In the rows, zero is written as 128.
Named moves, each a turn or a mirror, and the order they were made in; the first pair answered:
move q867:
[ 97 146 108 103 115 146 142 157 103 135]  ->  [123 121 137 108 153 134  98 114  83 137]
[149 103 169 191 169 126 107  73 145 102]  ->  [ 99 144 113 174  95 147 181 165 176 100]
[138 107 178 116 159 125  96 115 149 152]  ->  [105 130 147 108 110 141 151 171 174 150]
[116 152 128 153  94 136 171 152 150 118]  ->  [154 122 165 169 139 119 109  90 128 124]
move q240:
[132 137 114 153 136 128 115 131 129 118]  ->  [139 138 131 144 138 147 113 123 117 131]
[114  98 137  73 133  99 115 109 120  89]  ->  [113 102 140  69 132 101 115 107 124  90]
[ 85 108 105 126 125  88 100 135 141 113]  ->  [114 113 160  96 133 128  90 109 104 153]
move q936:
[126  91 136  80 156 102  85 130 106 141]  ->  [134 102 153  73 145 130 101 133  99 156]
[128 158 166  85 128 139 138 141 154 137]  ->  [146 169 174 117 133 143 142 125 153 137]
[137 110 122 150 191  87 104 109 141  91]  ->  [107  92 114  96 184  85 102 139 133 104]
[138 147 139 140 100 144 173 131 131 136]  ->  [143 147 130 169 112 126 166 115 136 123]
Pairs:
Each pair is 2 to 4 moves apart.
[105  89 119  48 163  93 106 147 112 133]  ->  [ 92 138  77 109 111 110 180 185 156 106] | q936 then q936 then q240 then q936
[109 116 108  95 106 112 134 174 125 124]  ->  [168 142 155 154 116 154 139 118 113 134] | q240 then q936 then q936
[ 95  99  91 114 106 124 137 161 129 122]  ->  [136  95 123 165 144 111 102  98 122 111] | q240 then q936 then q240 then q867
[122  97 134  68 163 114  89 134 117 158]  ->  [176 131 175 136 164 154 106  89 112 155] | q936 then q936 then q936
[100  97 123  48 113 135 128 181  98 157]  ->  [104 122  67 150 111  91 140 177 161  93] | q936 then q867 then q240
[122 182 148 154  93 177 170 212 150 112]  ->  [ 75 130  96 115 122 106 119 227 157  89] | q867 then q936 then q936 then q867
[118 171 106 176  87 155 185 158 161 129]  ->  [153 106 171 120 175 132  82  82 104 161] | q867 then q240 then q936 then q240
[ 92 116 122  69 116 131 116 164 121 142]  ->  [126 110 128 141 162  87  76  97 132 105] | q936 then q240 then q867 then q240
[105 128 132  89 135  90 113 132 129 115]  ->  [125 164 122 151 114 103 144 123 150  97] | q936 then q936 then q936 then q240
[101 105 124  84  94 179 180 163 102 162]  ->  [112 111  74 198 120 116 169 128 155  94] | q936 then q867 then q240
[102  86 120  88 138 115 113 148 114 125]  ->  [133  94 124 158 155 108  99 101 125 101] | q936 then q936 then q240 then q867
[ 90  97  80 143 147  62 132 158 150  95]  ->  [163 161 165 193 129 160 169 101 118 133] | q240 then q867 then q936 then q936
[175  86 148 191 176  96 129  88 167 112]  ->  [128  88 166  50 125 159 166 170 129 182] | q936 then q867 then q936 then q240
